The rows of R fall into 4 groups, which share some directions, and each row is roughly a mix of its group's hidden directions.
R:
15	-8	17	-13	-7	-5	21	10	8	0	13
-15	-8	-13	-4	-2	-18	-24	0	-8	10	-1
14	21	-3	8	14	11	4	14	-2	0	19
16	4	8	11	-11	-25	-6	-9	6	-8	13
4	-13	-12	4	6	20	-14	-8	16	-6	-14
-9	-3	-17	-18	-11	-22	-1	-13	-10	2	-1
1	13	12	-23	-3	-13	-11	-14	13	4	-10
-18	-10	2	0	15	-4	17	-16	-2	8	-17
11	27	-5	4	-9	-1	19	13	8	-1	-6
4	-9	-1	27	5	22	-9	-7	-4	-10	-3
1	4	12	0	22	25	13	-2	1	-9	4
9	-10	-1	21	-12	15	-7	-21	5	-1	8
-15	1	-14	25	11	-12	10	-8	-10	-3	-2
1	12	15	5	-8	20	-8	-8	23	-8	-1
6	-5	11	5	5	16	-11	3	22	19	12
-4	-18	14	-19	-15	16	-2	-4	12	-3	5
-3	-8	19	-5	7	23	12	-15	-3	-11	-8
18	-20	5	-1	-18	20	-5	0	1	-5	6
15	-3	9	-2	-8	24	-17	13	10	-6	0
-3	10	8	6	-1	-16	-1	7	8	-13	-29
-3	18	-17	4	-1	-16	14	9	-12	8	13
-14	6	-9	26	2	-4	-6	-5	-20	7	8
-12	-7	-21	-1	-20	7	-5	17	-4	3	-14
10	-5	-4	29	10	16	2	4	12	9	0
-7	-30	-5	-4	-7	6	-17	-1	3	12	8
-3	19	8	-12	-1	1	5	26	3	9	15
4	7	1	-14	7	-9	0	-33	1	-11	3
-15	-1	-7	3	7	-19	3	9	-28	-4	-5
5	2	2	10	-6	22	5	-13	-3	-11	25
-2	8	2	-13	26	4	13	22	-2	-4	-1
-8	-5	5	24	-8	15	-1	-2	-10	-19	-9
21	4	13	8	5	17	2	10	-6	21	2
-8	-21	10	0	4	13	-13	-3	5	1	25
-15	-10	17	-19	-2	12	15	16	1	-2	1
27	9	-4	20	-2	2	-14	-9	-2	6	-5
4	-11	-9	11	-1	6	0	-6	21	3	26
-13	-4	-2	1	14	-24	-4	17	0	-16	-6
0	5	7	10	-16	2	-10	-10	23	-7	-19
-2	6	-6	9	5	-11	9	7	-18	-11	-26
21	-11	2	2	-15	12	8	14	-11	5	-16
-2	20	1	-8	9	0	-19	4	25	-5	3
17	-21	21	-3	1	1	8	10	11	-8	8
12	20	3	-2	1	-18	6	1	24	5	-9
21	1	22	15	-7	3	16	-10	2	4	-1
-9	3	-1	-8	6	-3	31	-6	11	18	0
19	13	9	-5	1	4	8	7	-26	-8	-10
-7	-17	21	7	-4	-9	-1	7	-20	6	12
-5	-24	12	4	-8	-2	-9	12	-6	16	15
8	-7	-13	-6	8	-14	2	2	25	11	16
-6	19	4	0	-16	-9	10	23	9	-9	7
-11	-13	8	-11	-13	21	-4	-11	-11	7	-14
-9	-26	2	-2	13	2	15	-9	13	11	-10
10	-4	16	-2	12	15	-14	19	0	-15	-6
-12	-20	-7	-3	-5	3	-28	-3	-5	7	-8
5	21	25	-7	-2	6	-1	-11	-3	9	-14
-8	-17	-19	-12	2	3	-1	13	-23	1	-5
9	-1	4	14	23	6	9	7	24	-4	-3
24	1	13	9	-4	19	3	3	-7	18	4
1	18	5	22	-6	5	-5	10	-16	1	17
-1	-14	15	-17	-5	-1	16	10	11	19	7
-14	-1	14	-9	-3	-10	-21	5	10	18	10
-18	-16	7	10	-7	24	4	-2	-11	-9	-3
-2	-2	11	-16	10	-1	-15	-22	4	11	16
-7	-8	10	5	2	27	11	8	11	0	18
6	-15	5	-13	-1	-7	-10	-10	1	-1	-29
-17	-3	-7	3	11	3	0	29	-5	6	-15
-2	15	9	-5	13	-27	15	2	-8	-8	-3
-1	2	6	10	-19	9	6	20	17	-16	-1
11	23	11	-8	16	8	-1	-18	-6	-6	-6
-14	5	-9	15	-6	-18	-16	-10	-2	15	-10
6	-19	8	17	-12	5	-5	11	-22	-6	4
7	-19	11	4	-6	0	9	9	-10	-21	-17
-8	-25	5	0	1	6	-17	15	-5	13	-9
28	13	9	-3	-8	1	-6	-13	13	4	9
-6	17	-7	15	-15	7	9	-15	-16	-11	7
15	15	7	9	2	5	16	15	13	2	18
2	2	3	4	15	-14	-13	-25	13	6	-10
12	-3	-22	10	-13	14	16	-5	6	-3	11
6	17	-6	-28	-7	-8	14	0	12	2	-1
16	-14	11	-10	10	15	5	3	8	-14	-17
11	14	-5	-6	-17	-4	-19	-4	22	-6	3
19	17	12	-8	-1	-3	5	19	10	-10	10
7	3	2	1	14	9	-12	31	-4	10	-5
-16	-6	-11	7	2	5	-14	6	-19	12	19
9	12	9	0	-10	0	-13	-20	18	-9	14
7	-24	6	-1	3	19	-11	-5	1	2	-20
7	-4	-10	-20	11	14	14	6	-7	9	-19
14	26	1	-7	-2	-5	-17	1	10	13	8
11	0	5	-12	-22	3	-15	9	14	12	11
4	14	12	16	-6	-11	-10	13	22	-6	-3
17	-12	7	-11	-24	14	2	3	1	-3	13
7	-2	-24	10	-4	6	6	-12	3	15	20
28	15	7	-2	-6	-10	-5	-9	14	4	7
4	-24	8	10	17	4	17	-6	13	-3	-4
-8	11	-6	17	-17	-13	-1	11	21	2	6
-2	-1	-6	-14	16	24	9	7	-7	13	-12
-7	14	3	1	9	-24	6	0	22	-7	-8
-2	14	-3	-14	-2	-14	-6	0	-13	21	-18
2	11	13	-11	0	-19	24	-3	-11	-9	1
18	11	18	14	-11	15	-7	4	12	7	3
-6	18	2	-10	20	2	-16	-5	18	-1	12
-1	-17	16	-14	-6	-21	1	-1	-17	-7	0
15	-12	14	9	-2	26	0	-13	1	-4	-7
1	-2	15	22	-7	-21	-7	8	3	-14	5
2	-6	-11	10	29	-2	-1	12	14	5	-9
7	-5	4	-3	-18	14	3	-6	23	-20	2
0	-16	7	5	6	14	8	27	11	9	-5
18	12	-12	9	-3	-19	-18	-2	0	11	-10
14	15	6	7	18	16	10	-9	3	6	17
-1	-14	4	-5	-7	-7	0	-19	-13	-9	-25
-1	-23	-3	5	-4	12	1	19	11	0	19
4	-22	1	-4	-24	9	-3	15	7	2	10
5	26	-5	-13	-17	4	-11	13	1	4	8
17	-9	2	6	-5	10	11	16	-17	17	-10
-4	-2	-13	17	23	-2	2	-14	6	-11	-15
-8	28	7	-9	12	-14	0	-7	-5	6	-10
-4	-21	17	8	-6	12	5	-6	4	6	-23
3	-1	-16	13	-17	-4	4	-14	-18	-3	17
-1	23	12	-7	-12	-7	7	20	13	-6	-4
-2	7	-18	-9	1	-21	22	-13	4	3	4
5	18	-7	-1	-7	-15	-18	10	21	2	2
22	12	-2	1	-17	13	-2	4	8	21	-2
5	8	19	-4	-6	10	3	-2	6	-24	-20
-4	8	-12	-15	5	-14	6	-5	-21	-20	5
-6	-20	-8	-8	-12	-3	1	-19	-11	-20	2
-10	14	20	-6	13	-7	-1	3	-23	-8	-9
6	-11	24	-8	-10	18	-1	0	8	7	-15
-8	20	9	17	11	-10	-9	-21	-3	1	-4
13	-6	0	-21	-3	14	13	-15	3	-11	-16
12	-3	9	9	-2	14	5	-22	-17	-13	-10
9	1	-7	1	10	-2	-9	-31	-4	-13	-8
12	-18	8	3	-7	29	0	1	11	-2	1
1	-13	-11	23	4	23	-12	-5	7	1	0
-1	27	16	-5	17	6	11	-1	-10	1	-6
0	-15	6	-21	12	-14	10	-2	16	-2	-14
13	0	3	-17	-18	14	9	9	19	-8	0

Each list below has two rows that fit no group; the rest each fit one group, if only roughly. Name those rows in the order they come.
  * K_116: -6	-9	-19	-21	15	2	7	6	-17	8	-7
  * K_703: -4	-14	-5	-15	18	3	11	4	-24	-3	-7
  * K_497: 7	10	17	2	-19	9	1	4	-22	-10	9
  * K_117: 4	9	4	-15	13	-19	18	-5	-17	1	-6
  * K_990: 24	20	11	-4	-3	10	-5	-13	-12	-6	2
  * K_881: -7	33	-3	7	11	3	5	11	8	6	-5
  * K_456: 10	2	-16	12	6	-12	9	11	-24	-9	-6
  * K_434: -33	-8	-1	4	19	4	1	3	-3	-5	-3
  * K_345: 5	-1	-8	10	-15	22	15	8	4	-16	11
  * K_169: 11	-19	-16	-8	-17	3	-10	4	15	3	11
  * K_60: -1	-3	12	20	17	11	-13	4	-9	20	3
  * K_931: -23	-15	-10	2	-11	14	1	7	-1	18	-2
 : K_117, K_931
  * K_18: -7	-13	-28	9	1	5	-9	-19	4	2	-6
  * K_353: 23	11	11	-5	-22	-8	6	2	15	-3	0
  * K_199: -11	13	3	1	12	12	21	-16	-16	-1	-8
  * K_988: -4	-4	1	5	-12	-10	-16	-22	22	1	-8
  * K_567: 4	-4	-9	-13	1	18	-17	-1	19	-4	-18
  * K_789: 15	6	8	-12	-23	-4	-15	-16	-10	-4	0
  * K_92: 15	-8	9	1	-20	0	7	7	-7	-5	25
  * K_364: 10	-19	3	8	18	13	-4	-3	-4	-5	-23
  * K_811: -10	0	6	-24	4	-17	-11	0	-4	16	14
  * K_757: 4	-12	1	-11	-30	8	-2	0	-3	10	14
  * K_851: -1	10	-10	-16	-2	0	8	4	-30	11	-5
  * K_644: 3	-10	3	-17	-23	-16	8	-6	-15	-6	7
  * K_691: -2	-3	15	15	0	1	18	-11	-23	-10	5
 : K_353, K_199
  * K_289: -5	-24	0	1	11	-7	14	-6	16	-1	18
  * K_153: -11	3	-19	-4	-3	2	-8	-23	-12	-6	-17
  * K_291: -8	0	-18	-4	-24	-6	-1	-17	3	-3	17
  * K_440: 13	10	-9	-18	-25	7	-4	-8	-4	-13	0
  * K_946: 1	-2	8	-8	-21	12	-2	5	27	-3	10
  * K_256: 8	-2	-17	6	3	14	9	-21	-20	0	6
  * K_866: 6	-4	7	4	22	15	14	19	3	14	2
  * K_785: -3	-15	-2	8	1	-8	1	28	-15	-5	-14
  * K_777: -11	-14	14	0	-8	15	-1	17	-12	-18	-2
  * K_431: 2	12	-2	12	-6	-5	-5	-13	32	-2	5
  * K_219: 0	-3	-11	-4	-6	-15	11	21	-24	-9	1
  * K_232: -15	1	-14	2	-27	-7	-10	-4	12	-12	-2
  * K_412: -18	-3	-2	19	-2	-13	-10	22	4	-9	-5
  * K_388: 3	-3	1	4	-16	17	-22	14	2	11	13
 : K_289, K_866
  * K_34: 11	-13	-15	3	-14	-18	8	11	-16	6	-10
  * K_565: -1	2	19	-7	-2	10	17	-6	-21	-11	-13
  * K_735: 20	-6	11	-9	-15	19	-8	-13	-4	-7	6
  * K_102: 11	-8	3	2	9	3	9	1	-24	23	9
  * K_399: -6	5	-14	-23	24	-9	-5	4	-2	-7	-4
  * K_16: 3	-11	7	-2	-17	0	15	-14	3	-19	-18
  * K_743: -2	3	-20	-5	-4	-27	-2	-1	17	10	3
  * K_541: -22	4	-7	-14	-1	0	-1	20	-14	12	-10
  * K_711: 9	22	-11	4	18	-10	-9	2	10	-15	-6
  * K_461: -8	2	5	2	15	-25	2	-16	3	-8	16
  * K_269: -9	11	-20	-4	10	-1	-16	13	4	19	8
  * K_739: 9	12	17	8	16	0	18	15	13	-1	6
  * K_139: 15	-7	2	-2	-13	-20	-7	-20	16	-4	2
  * K_373: 19	7	-5	-18	14	7	3	5	2	23	-4
  * K_346: -17	10	3	15	-6	19	-11	-1	7	15	13
 : K_541, K_139
  * K_620: 6	13	-7	13	15	5	-18	13	16	-8	-9
  * K_405: -2	17	7	1	-13	-10	-16	-13	13	19	-3
  * K_538: -4	3	-16	5	11	-21	-8	-14	4	21	-1
  * K_582: 13	18	-15	6	-2	0	-3	-17	23	0	-4
  * K_416: -5	-7	-11	18	-11	2	-11	-5	17	10	20
  * K_831: 12	4	-26	-3	1	1	-2	3	26	-2	8
  * K_311: 7	18	1	-2	1	-10	18	-12	-13	-21	-4
  * K_494: 11	-11	12	1	2	30	-7	1	-14	-1	6
  * K_698: 18	13	-1	-3	7	11	-12	-6	0	17	21
  * K_80: 8	11	-15	2	6	2	14	-2	-19	15	18
  * K_492: -10	12	-23	-7	2	-3	-23	-4	3	2	-13
  * K_555: 20	11	-24	8	-1	0	-8	-5	-8	6	15
 : K_582, K_555
  * K_438: 14	-4	-15	-1	-9	4	1	14	11	27	-1
  * K_989: 9	11	12	-17	-21	-7	-8	-13	-13	-1	-8
  * K_181: 3	37	-8	5	0	2	4	8	3	2	5
  * K_472: -22	12	-2	-3	27	2	-6	4	7	9	7
  * K_214: 8	5	-1	30	3	2	9	2	19	-9	-4
  * K_562: 15	-2	-1	-18	-3	-13	22	-10	5	-16	-2
  * K_671: 16	-5	10	-7	12	-25	-2	-12	-11	4	-11
  * K_978: 12	-8	11	1	5	-12	23	4	-1	-10	-21
  * K_48: 3	18	-22	-4	12	-16	4	-7	12	-10	-7
  * K_208: 6	5	12	-5	-16	0	4	19	-24	-12	-3
  * K_529: 14	6	-1	15	2	5	-18	-21	15	10	-5
  * K_933: -17	4	-15	16	11	-12	15	6	-11	-7	10
  * K_829: 5	-16	-3	18	11	-6	6	11	-11	1	-24
  * K_241: -3	9	19	-28	9	-12	-4	-7	-2	-10	-1
  * K_666: 13	-20	-4	-16	-3	15	6	-13	4	-15	7
 : K_671, K_208
  * K_225: 17	6	-14	11	-12	12	0	-10	1	-21	9
  * K_585: -5	-2	-10	27	16	5	5	-16	9	-1	9
  * K_688: -13	-6	13	-9	-22	-4	-17	3	13	-2	11
  * K_397: -17	-6	-14	11	3	-2	-19	11	21	2	4
  * K_608: -6	-3	11	28	-7	16	-13	-6	9	2	-3
  * K_854: 6	-23	9	22	14	-2	8	3	6	3	11
  * K_255: -17	7	13	13	4	-9	-8	-6	22	-14	4
  * K_513: 1	2	19	4	4	-8	-16	-7	10	-25	11
  * K_774: -1	-9	29	-9	-4	7	20	-1	-11	-4	-5
  * K_422: 32	9	11	-1	9	-9	5	0	7	10	-2
  * K_278: 2	9	20	-19	-20	-14	6	5	5	7	5
  * K_308: 1	-5	-18	13	-8	4	7	-13	9	-15	22
  * K_156: 1	2	-6	-9	0	-15	-13	-25	15	16	-2
  * K_944: -9	2	-1	14	21	-2	20	17	-8	-4	-11
  * K_288: -1	-10	-3	-20	-9	-20	22	-8	-7	2	2
 : K_397, K_278
  * K_534: -11	11	9	4	13	17	1	-13	16	4	19
  * K_233: 16	3	0	12	-6	-1	-21	-7	16	18	-8
  * K_95: 7	26	-6	-1	17	6	-4	-15	3	15	4
  * K_932: -18	-8	4	-10	-11	-5	-6	-27	12	0	-5
  * K_750: -1	-20	-5	-6	-2	-1	-14	12	13	24	3
  * K_228: -6	1	-12	9	-21	-16	-17	17	5	-2	-6
  * K_601: -8	-15	7	13	-7	19	-21	5	-8	11	6
  * K_841: -13	-12	3	-19	-18	0	-15	-2	-14	10	-7
  * K_566: -20	-9	-9	18	8	9	0	-2	4	23	1
  * K_382: 26	-6	1	-12	-3	20	9	-5	-13	3	-6
  * K_304: 10	10	2	3	-18	-15	9	-1	23	-4	-15
  * K_464: -7	-8	-9	-25	-11	-13	5	-2	21	3	6
  * K_810: 7	5	13	2	5	-14	6	8	22	-17	-16
  * K_200: 14	17	-10	1	5	-1	12	-28	-2	-7	-5
  * K_386: -22	-17	4	-9	-1	-11	11	16	0	2	-14
 : K_95, K_464
